name the system of each run
seq 1, Mebik (8 x 22)
[[-42  18  16  39  -5  43  23  20  23  -5 -46 -34  20  30 -17 -53 -37   8
    0  19   5  38]
 [  2 -13  43 -32 -11 -20  23  28 -46  15  37  14 -40  55  22  48   3 -37
   -3  36   0   0]
 [ 19  25 -50  44  29   3 -46   3  15  38   8  16   2 -31  27   7  28   9
   13 -12 -25 -69]
 [-73  -4 -18 -34 -32  20  36 -26  -2 -39 -13  -3   9 -17 -12 -68  -7  17
   -6 -27  -6  -7]
 [  4  -1  63  20 -25  25   2  28  13  13 -32 -33  14  58 -22  28  11 -45
   24  41   6  21]
 [  0  -4 -15  18  34 -11  -9  40 -28  34  51  31 -51  20  48  16 -27  24
  -36  10 -21 -20]
 [-11  12 -47 -23 -13 -25  -2 -29  -1 -15  -9   6  13 -43 -16 -25  48 -18
   38 -14 -18 -78]
 [-53  15  29  29 -13  74  16 -10  13   2 -38 -30  34  14  14 -37 -16   3
    2  -6  11  42]]
seq 2, gab (8 x 22)
[[-36  46  40  -6  38 -14  49 -37 -17 -25 -51 -10  -6   1  -1 -17 -18   0
   30  33  18  35]
 [  9 -65  15  -7 -42  26 -15 -14  -6  25  38  10  -5  10  53  15  33 -56
    7  14  19  36]
 [ 50   2 -54  22  15 -14 -42  41  19  20  30  10   2 -19 -14  11 -16  43
  -36 -36 -18 -33]
 [-28  46  17 -30  22 -31  40 -29   1 -53 -52 -14   9 -15 -56 -13 -12  25
   14  -4   1  -5]
 [-11 -15  44  18  -6  43   4 -33  -7  23 -14  -8   7  15  53  10  26 -51
   34  35  27  49]
 [ 38 -59 -29   9 -17  -9 -37  41  15  22  57  24 -25   3  12  11 -14  17
  -47 -13 -11   4]
 [ 20  53 -34 -17  25 -52   8  -3   4 -28 -31  -8  15 -33 -61  -5   1  26
   15 -16 -13 -54]
 [-39  24  49  -5   8  42  34 -51 -20 -11 -34 -16  25   0  29  -6  -6 -15
   23   7  33  59]]
seq 3, mazok (8 x 22)
[[ -6   5  43 -29 -33 -16  22  44 -10  -9 -15 -24  -6  61 -54  26  13 -33
   13  28 -13 -30]
 [-14  21 -29  33   8  24 -18  30 -20  50  15   9 -12  16  53  -7  22 -24
   19  18 -27 -69]
 [-59 -49   0 -31 -71  33  11   9  11 -21  16   1  -6  14 -15 -37  13  -5
  -20 -24 -22 -23]
 [ -4  30  10  52 -11  37 -13  34  39  17 -54 -38  30  29 -38  -6  11 -12
   23  14 -13 -23]
 [-45  12  21 -17  -6  -4  40  51 -49  13  16   1 -39  63  18  -6 -21 -15
  -10  34 -20 -29]
 [  0 -28 -12  -1 -49  16 -31   4  12  21  12   2  11   2   2  11  66 -50
   31   0 -22 -66]
 [-57  -1 -23  32 -25  56   0  39  20  11  -7 -12   7  19   4 -62 -28  28
  -28 -19 -23 -16]
 [-23  12  45 -21 -33  -3  26  27   3 -19 -34 -29   4  51 -61  14  16 -34
   22  27 -13 -26]]
seq 4, Mebik (8 x 22)
[[ 38 -33 -26 -15  22 -52 -22   1 -15  12  57  47 -44 -25  28  30  -1  15
  -28  -4  -7 -12]
 [ 22  20 -56   0  -3 -13 -12 -32  21 -18 -28 -14  52 -62 -27 -40  19   3
   27 -31  11 -20]
 [-24   3  54 -18 -10  39  32 -17  -8 -26 -20 -24  25  18 -10   0 -33  12
  -20 -14  31  81]
 [ 56 -29  40   3  10 -35 -28  24  13  14  22  17 -32  23 -16  75   8 -12
  -12  24  -5   9]
 [ 31   8 -77  17  41 -43 -14 -10   4   7  13  23  -8 -57  19 -38 -17  33
   -5 -11   1 -16]
 [ -6  10   2 -49 -32  14  27 -51 -18 -40 -19 -25  52 -27 -20 -18  16 -20
   22 -33  31  27]
 [ 21  -5  66  31   4  37 -23  17  29  11  -9 -12   9  32 -13  57 -17  16
  -26  -3  10  59]
 [ 35 -31 -25 -13  24 -77  -4  17   2  -7  35  40 -58 -13  -8  11 -17  23
  -25  14 -11 -10]]
seq 5, gab (8 x 22)
[[-23  42  16 -46  19  13  11 -50 -41  -9   9  16  10 -27  20  47  29   7
    9 -42  -7 -41]
 [-57 -28  10  47 -12  66 -25 -28  56   7 -27   9   3 -19  21 -36  11  22
   -4 -12 -14  11]
 [ 25 -27 -16  25 -22 -34   5  69  24   5  -9 -21 -15  40 -38 -40 -30 -17
   -2  49   0  15]
 [ 35  47  -3 -51  21 -44  30   9 -76   2  29  -3   3  13  10  36  -6 -22
   13   5  14 -21]
 [-46   4  13 -20  -4  54 -12 -58  -7  -2  13  21  12 -33  37  25  31  19
  -10 -57 -11 -21]
 [-27 -31  -8  63 -17  27 -24  19  75   5 -38  -7  -3   2 -22 -48  -4  22
   -8   9 -20   3]
 [ 31   9  -7 -11   3 -60  36  52 -28  -3  -5 -20 -17  40 -25 -21 -37 -26
    9  56  14  16]
 [ 13  23   7 -57   2   0  11 -26 -71   7  43   8  10  -4  41  52  24 -29
    9 -23  10 -23]]
seq 6, tega (8 x 22)
[[-13  22  33   2  30 -52  29  29  15 -25 -37  -1 -39  32 -57   5 -27  22
   -3  40 -18  -9]
 [ -4  -1 -22   4   6 -23   6 -22 -25  24   1  15 -17 -10  52 -17  43 -57
   53  45   1 -38]
 [-37 -14  -9 -19 -33  65   7  12 -35  13  46  -2  14  15  49 -19 -23  11
  -42 -44   4  12]
 [ -1  17  31   4 -21   7  -9  46  34 -13 -26 -27  12  39 -80  30  -1  16
  -17 -12 -26 -32]
 [-17  35   5  34  52 -37  24  -5  -4   8 -45   6 -33   3  14 -27  -7 -10
   42  65  -2  -5]
 [-26 -47  -4 -38 -39  13  11 -16 -42  10  53  24 -21   6  62  -6  28 -44
    2   4   1  -5]
 [  2  17 -19  15 -22  54 -23  55   1  22  17 -23  32  26 -15   6 -20  28
  -41 -49 -16 -31]
 [-30  44  38  -6  22 -27  40   7   9 -33 -59 -20  -9  22 -62  -7 -17  14
   17  30  -8  -4]]
seq 7, fuzat (8 x 22)
[[ 15  22 -36   2  48 -68   4 -35  20 -30 -28  18 -13 -61 -27 -25  -9  37
   13   2   0  -8]
 [  8  30  31  -2  19  13  24 -53 -21  -6 -35 -22  36 -15  23   2   5 -29
   39  13  45  62]
 [ 29 -55  36   1 -13   8 -15  -1  26 -10  20   3  -5   7  -6  26 -26  17
  -42 -12  20  86]
 [ 39  -1 -29  18  47 -69 -19 -12  42 -15 -15  23 -22 -46 -38   0  -9  43
   -4   6 -10  -5]
 [ -8  45   6  -5  41 -13  34 -60 -25 -17 -39 -10  17 -34  21 -22  -6  -9
   41  16  34  39]
 [ 33 -44  44 -11 -24  21  -7 -20   7  -6  13 -10  20   5   3  32  -7 -12
  -15 -10  39  91]
 [ 40 -21 -15  31  34 -43 -28  12  55 -11  -4  21 -26 -26 -36   4 -29  55
  -31  -1  -8  22]
 [ -4  40  -5 -12  51 -51  29 -58 -11 -31 -43   7  -2 -44  -6 -20   2   4
   40  19  16   7]]
seq 8, fuzat (8 x 22)
[[-38 -40  33 -12 -43  15  25 -38  14 -24 -29 -12   6   3  -1 -38  21 -43
   30  28  19  43]
 [ 70 -29   1  10  -4 -32  -9  61  -3  18  30 -10 -12  37 -13  20 -32 -14
  -21  30  16  38]
 [ -1  46 -26 -18  56 -30   8 -17 -22 -14  13  26 -13 -38  -4  15 -27  64
  -27 -38 -10 -29]
 [-21  11  23  13  -2  39 -11 -73  19  -2 -39  -4  34 -38  16   7  53 -27
   47  -8  12   4]
 [ -4 -62  16  21 -38  13   4  31  29  -1  -1 -14 -10  35  -5 -38 -28 -15
  -15  33  16  69]
 [ 55  10 -21 -27  26 -81   5  31 -16 -11  25  13 -24   0 -42  29 -23  18
  -18   5  -4 -20]
 [-14  67   3  15  60  26   1 -54 -25  12 -19  10  18 -38  46  15   5  21
   18 -20   7 -10]
 [-25 -60  27  -8 -55  48 -10 -41  34 -18  -7  -6  20 -13   2 -16  25 -20
    0 -12  16  49]]
seq 9, bizu (8 x 22)
[[ 35  18  25  14   3 -26 -12  50  35  -9 -30 -22   6  31 -83  37  -7  12
   -5   6 -17 -20]
 [ 15  29  23  -5  50 -27  31 -23 -47   7  -2   5 -14   2  47  11 -27 -14
   16  39  35  59]
 [ -1 -51  -9 -33 -44  24 -23 -51   3  -8  37  17  18 -41  22  15  44 -14
   -4 -49   7  -2]
 [  1   9 -47  38   5   4 -14  32  46  -8 -25 -15  16 -17 -44 -54 -38  53
  -24 -21 -13  -7]
 [-11  25  76 -24  11 -17  38  13 -18 -23 -28 -15 -16  52 -41  43 -16  -5
    4  31   3  22]
 [ 61 -18  -9  12  18 -13 -26 -35 -10  25  19  12   8 -34  53  26  28 -38
   26  15  33  37]
 [-38 -29 -35 -28 -26  21   2 -11  -2 -20  37  16   2 -29   8 -40 -23  44
  -49 -56  -6   1]
 [ 12  37  16  16   3  -9 -11  20  43 -20 -54 -30  27   7 -85  17   4  19
   11  -6 -16 -28]]
seq 10, tega (8 x 22)
[[ 44  -4  49 -14 -22   4  -4  38   8 -10   0 -30  23  42 -57  55 -17  -3
  -23 -10  12  36]
 [ 14  52   6  30  78 -43  -6 -19   3  10 -27  24 -28 -20   8  31   8  21
   23  28 -12 -28]
 [-43 -41 -32 -34 -22  -4  12 -54  -8 -19  18  27 -15 -45  39 -51  23 -12
   10 -11   3  -3]
 [ 36 -26 -13  17 -52  49 -30  40  21  17  17 -32  50  18 -16  -2  -9  -6
  -25 -32  16  29]
 [ 24  48  43  -6  49 -40  20  17  -7 -17 -23 -10 -11  22 -46  45 -36  29
  -11  15   5  20]
 [-12   2  -7  -1  26 -30  -9 -59   1   0  -9  33 -24 -46  31   6  57 -23
   49  22 -10 -40]
 [-19 -44 -42   3 -37  45  -8  -5   1   7  36   3  16 -18  43 -55 -16   9
  -32 -34  13  32]
 [ 47   1  23 -15 -28  -6  -5  46  12 -16  -2 -34  28  37 -75  39 -19   3
  -23 -16   5  15]]
seq 11, bizu (8 x 22)
[[ 38   7  -4  34   2 -37   4  29  33  -2 -50 -31  11  16 -49 -25 -10 -25
   32  52  14  22]
 [ 17 -14  33 -31  -7  12  22  11 -57  13  48   3 -10  38  42  35 -24 -21
  -24   5  28  53]
 [ 28   8 -31   2  22   7 -43 -41  13   9  21  23  18 -58  10  37  32  28
   -8 -54  -7 -37]
 [-66   8  -6   9   4   2  30 -16  30 -39 -48  -7  -7 -13 -31 -73 -29  36
   -4   4  -9  13]
 [ 42 -26  45  -7 -38 -13  -4  33  15   0  -9 -26   7  48 -46  40  16 -50
   17  33  10  20]
 [ 46  11 -26   7  42  -9  -8   4 -42  29  44  14  -3 -13  62  13 -34  11
  -21  -5  26  35]
 [-46   6   6 -42  -9  18   3 -53   3 -34   0  18   8 -42 -13  13  26  31
  -10 -61 -17 -33]
 [  4  -4 -10  53  -4  -5  -9   9  62  -8 -64 -26  14  -5 -44 -50   0  -6
   26  30   2  17]]
seq 12, Nenol (8 x 22)
[[ 34  -1 -18  22   4  35 -27  27  20   7  17 -12  30  -6 -11   3 -44  52
  -52 -49  10  37]
 [-38  17  52 -15   7 -28  30   9  20 -36 -40  -4 -29  32 -67  13  -8  21
   -1  22 -23 -14]
 [ -2   7  -8  10  16 -13  13 -33 -30  22 -10   8 -10 -12  63 -17  33 -56
   56  51  18  -4]
 [ 39 -50 -37 -12 -31  16 -31   1   1   8  59  10  20 -25  23   0  -5   8
  -37 -49  17  27]
 [  1  45  16   5  20  -6   1  22  29 -28 -39 -23  19   7 -79  15 -27  53
  -18 -25 -15 -14]
 [-61   8  48  -4  10   1  41 -27 -17  -7 -33   5 -29  22  28 -18  12 -31
   36  56   0  11]
 [ 64 -47 -33   1 -21 -12 -34  -4  -6  30  45  12   5 -19  40  13  33 -46
   13   5  20   9]
 [ 15  20 -38  -4  17  -4  -7  18  12 -19   7  -5  16 -22 -34 -15 -47  69
  -47 -54  -2   6]]
seq 13, Nenol (8 x 22)
[[-18 -39 -21 -28 -19 -20  17   2  12 -40  16  10 -14 -17 -31 -46 -44  47
  -49 -26   4  38]
 [ 16  56  29 -19   3 -14  20 -17 -11 -20 -47 -32  37   6 -51  31  25 -26
   44   8  11 -18]
 [-15 -19  23  21  24  24   4 -37 -12  17  10  19 -19  -8  77  -8 -13  -4
   -2  24  28  74]
 [ 56 -54 -17 -18 -32 -44 -33   3  44 -21  15   7   3 -27 -57  20  22   1
  -11 -17  -2   0]
 [-15  66 -20   8  37  -8  35  -8 -16 -21 -46 -26  26 -14 -15 -50 -43  29
    8  -1  16  15]
 [-18 -36  66 -45 -37  21  17 -35 -19 -12  12   1  -2  22  13  39  30 -42
   11   7  17  39]
 [ 75  -3 -24  54  42 -30 -44  -2  36  23  -7   6   4 -32   5  15  -3   9
    9  15  15  27]
 [-43 -24 -18 -45 -21 -24  37 -16   4 -53   0   8 -13 -19 -33 -57 -28  33
  -26 -22  -2  14]]
seq 14, mazok (8 x 22)
[[ 63  10 -49  25  12  -3 -18 -19  -7  23   2 -14  44 -40  35 -20   9 -29
   30   3  39  29]
 [ -2   6  21 -42   2  18  14  -6 -29 -20  36   2   9   1  -3  31 -40  45
  -55 -54  11  39]
 [ 21  19  24  18  50 -41 -22 -44  42 -12 -39  19 -15 -38 -31  45  31  18
   25  11  -8 -16]
 [ -4 -20 -30   7  25 -28  24 -11 -22   2  15  19 -31 -17  54 -58 -37   2
   -3  33  26  53]
 [ 68 -18   3 -40 -34  -5 -13 -16  -7 -13  20 -20  49 -15 -28  41  16 -23
   -1 -37  34  35]
 [  1  53  -3  28  70   9 -16  -9   0  11  -6  15  -4 -21  14  26 -32  67
  -28 -31 -10  -8]
 [-19 -31  26 -41   9 -58  29 -53   5 -44 -10  26 -41 -25 -12  -8  11  -4
   14  27   5  27]
 [ 66  -8 -31  43  11   6 -30  -8   8  30   2 -15  34 -24  38 -12  -3 -22
   19  13  39  52]]

runs to name
seq 15 (2 x 22)
[[-33 -48 -24  -6 -66  21  20  16   8 -11   0 -21  12  15   1 -81  -7 -30
    6  14  11  24]
 [ 30  39  20   9 -22  39 -10  51  -9  19 -10 -47  51  47 -36  37  -4 -18
    0 -14   2 -11]]

mazok
seq 16 (2 x 22)
[[  0  31  53  23  31  -6   6 -39  35 -20 -66 -15  12  -9 -35  19  10   4
   33  24  12  35]
 [ 10 -57  -4  16  20 -29 -21 -28  16  14  27  47 -51 -25  52  -1  13  -9
    2  35   3  28]]

tega
seq 17 (2 x 22)
[[-62 -13  17  -1 -33  60  15 -47  18 -22 -30 -16  32 -17   6 -44   9   1
    7 -20  12  38]
 [ 38 -49  13  35 -23  -9 -39  50  62   9  -1  -2 -12  26 -46  21  -3   6
  -22  15 -11  14]]

bizu
seq 18 (2 x 22)
[[ -8 -16  34  28 -13  33 -45 -15  40  22 -11  12  -2  -2   5  48  68 -23
   23  -3 -27 -43]
 [-29  -8 -37  21  20 -15  16  30   4  -4   7  13 -34  -1  14 -68 -62  46
  -36   9  -9  16]]

tega
seq 19 (2 x 22)
[[-11  -1  68 -34 -10  20  -3 -48  15 -31 -15   1  15  -8 -36  66  30   7
   -5 -33   3  15]
 [  0 -41   6  69  23  -4 -32   2  56  26 -14  24 -41  -5  28 -13   2   5
    3  49  -9  28]]

fuzat
seq 20 (2 x 22)
[[-39  40  48 -15  37  29  37 -30 -47  -4   1   7  -6  10  45  19 -34  23
  -15  -5  18  48]
 [ 45 -53  33   6   1 -36 -39 -20  39   4   8  29 -30 -11 -11  59  39 -16
    6  21  -4  11]]

mazok
seq 21 (2 x 22)
[[-34  24  54   6  34 -30  31   1  20 -30 -52   2 -32  22 -49   7 -19  25
    1  36 -15   9]
 [ 55 -33   7 -18 -14 -37   2 -21 -18   4   9  -1   3  -5  21  15  26 -65
   37  38  37  40]]

bizu
seq 22 (2 x 22)
[[ -5  36   0 -52   4  -6  10  12 -53  -2  42  11  -7  12  -5  51   0  18
  -24 -40 -22 -60]
 [-46  30  18  49  27  56 -28 -25  26  28 -23  14   0 -10  30  20  31  19
   12 -12 -32 -44]]

Nenol
seq 23 (2 x 22)
[[-16 -14   7  71   8  24 -13  40  51  18 -32  -9 -15  26  -5 -35 -34  22
  -14  31  -5  34]
 [  2  -9  -3 -67  -5 -77  39  -8 -32 -41  15  16 -36  -2 -30   2   0  -8
    3  14  -4 -19]]

fuzat
seq 24 (2 x 22)
[[-17 -12 -15  -7 -20  23 -23   0  39 -27   3   2  15 -27 -47  -4  -5  59
  -42 -66 -25 -21]
 [-38  43  34  27   0  20  28  22   9   0 -60 -34  11  44 -29 -19  -2 -18
   31  36  -7 -12]]

Nenol
seq 25 (2 x 22)
[[ 10 -47   1  27 -47  46 -46 -17  59   6 -14 -11  37 -20 -12  -1  47 -21
   13 -21   2   7]
 [-13  30   1  25  19   3  20  63   5  -2 -15 -22  -6  38 -31 -26 -68  44
  -37   7  -8  15]]

mazok
seq 26 (2 x 22)
[[  9 -31   2  39 -24  34 -24   5  64 -12 -25 -21  30 -10 -34 -29 -19  25
  -22 -16  13  57]
 [  8   2  26 -14  24 -76  24   8  19 -35 -31   6 -38   9 -64   8 -13  12
    4  42  -9   4]]

fuzat
seq 27 (2 x 22)
[[-51 -12  48 -19  30 -17  23 -60   5 -30 -11  38 -46 -20  18   8   1  25
   -3  10  -2  30]
 [ 48 -64 -17  27 -40   1 -42   4  42  21   8  -4  12  -9   8  -6  34 -45
   20  21  14  23]]

Mebik
seq 28 (2 x 22)
[[ -8  -1   0  30  48 -31 -23 -34  13  21  -3  45 -47 -30  44  20  36   1
   24  29 -24 -37]
 [-15 -38 -68   1 -51  21 -18   0  20  -1  17   1  23 -35   7 -68  12  -4
   -5 -31  -9 -26]]

Nenol
seq 29 (2 x 22)
[[ 24   0  -6  64  45 -13 -39  38  26  42   7  21 -39  11  22  21 -12  21
  -14  31 -22 -14]
 [-41   9  -4 -62   8 -49  45 -23 -49 -27  16  26 -40  -5  12  -7   5  -4
    6   7 -12 -40]]

bizu
seq 30 (2 x 22)
[[-14 -14  60  34  31   5   7 -26  18  10 -24  13 -33  12  35  18  -4  -9
   12  53  18  67]
 [ 46 -57 -38 -29  -8 -52  -2 -15  -2 -12  43  24 -17 -36   7 -15 -14   3
  -17  -4  24  43]]

fuzat
seq 31 (2 x 22)
[[ 15 -62 -22  -6 -48  13 -34 -35  50 -19   6   4  27 -47 -17 -18  32  -4
   -7 -36  10  25]
 [ 37   8  -2   5 -10  -8  15  46   9 -15 -14 -38  28  29 -52 -18 -57  15
  -24   0  22  55]]

Mebik
seq 32 (2 x 22)
[[-31 -63 -12 -20 -35 -29   4  12  41 -33   9  25 -40  -7 -43 -35  -8  31
  -33  -7 -26 -10]
 [ 26  48 -28  27   4  -4  10   4   4   3 -51 -44  51  -9 -23 -37   5 -30
   50  21  19  -2]]

mazok
seq 33 (2 x 22)
[[  8 -48 -29 -53 -34 -35  24 -14 -44 -12  46  16 -15 -11  36 -26   7 -43
    7  13  22  19]
 [ 41   9 -17  20 -13  53 -47 -12  22  12   2 -17  63 -27  -6  23  14  10
  -10 -59  12   7]]

mazok
seq 34 (2 x 22)
[[-38  15  -4  28   9  61  -2 -17 -28  42  10   4   5   3  86 -16  17 -25
   18   7   3 -10]
 [ -4 -57 -23 -34 -81  19  -8  28  10 -13  34 -13  18  12 -29 -26   7 -16
  -25 -32  -5  -9]]

fuzat
seq 35 (2 x 22)
[[  2  62 -13  21  20 -22  25  24   3  -7 -58 -36  21  11 -46 -37 -21  -2
   32  29   3 -15]
 [-25   8  71 -45   4  13  31 -19 -51  -8  19   6 -17  34  24  53  -3 -14
   -7   6   8  30]]

fuzat
seq 36 (2 x 22)
[[ 72  43 -39  27  26 -35 -24  22  18   6 -26 -25  37 -19 -47   7  -2   4
   19  -4   4 -20]
 [-65  39  56 -15  30  24  46 -36 -21 -25 -29   0  -8  10  10   0 -25  29
   -8  -2   6  33]]

fuzat
seq 37 (2 x 22)
[[  0  21 -39   6 -20  34  23  26 -21   1  -5 -41  49   7   4 -66 -44   1
   -8 -19  25  32]
 [ 10   5  84 -20  -7   6   8  -1  -1 -10 -16 -15   0  41 -32  75  15 -22
    4  12   6  26]]

tega
seq 38 (2 x 22)
[[ 19   9  37  24  -7  57 -21  32  15  15   2 -25  28  33 -14  41 -32  29
  -42 -29  10  44]
 [-19  -7  36  12  30 -56  13  15  29 -14 -27  22 -64  21 -34   9  -7  14
    3  55 -25 -11]]

Nenol
seq 39 (2 x 22)
[[-19  35   3 -31  -3  -4  -4  -2  -4 -16  -2   5   4  -5 -42  42  32  20
   -3 -41 -36 -84]
 [-75   0   9  41  16  27   6 -34  25   7 -39  15 -24 -12  39 -50  14   2
   26  33 -15  -6]]

mazok
seq 40 (2 x 22)
[[ 55  -6 -55  29  -4 -36 -21  20  46  -8 -22 -19  26 -28 -51 -40  -9   7
    9   2   9   5]
 [ 40  16  21 -26  22 -26  30 -36 -38 -13  -6 -12  18 -10  16  14 -16 -24
   20  15  51  73]]

tega
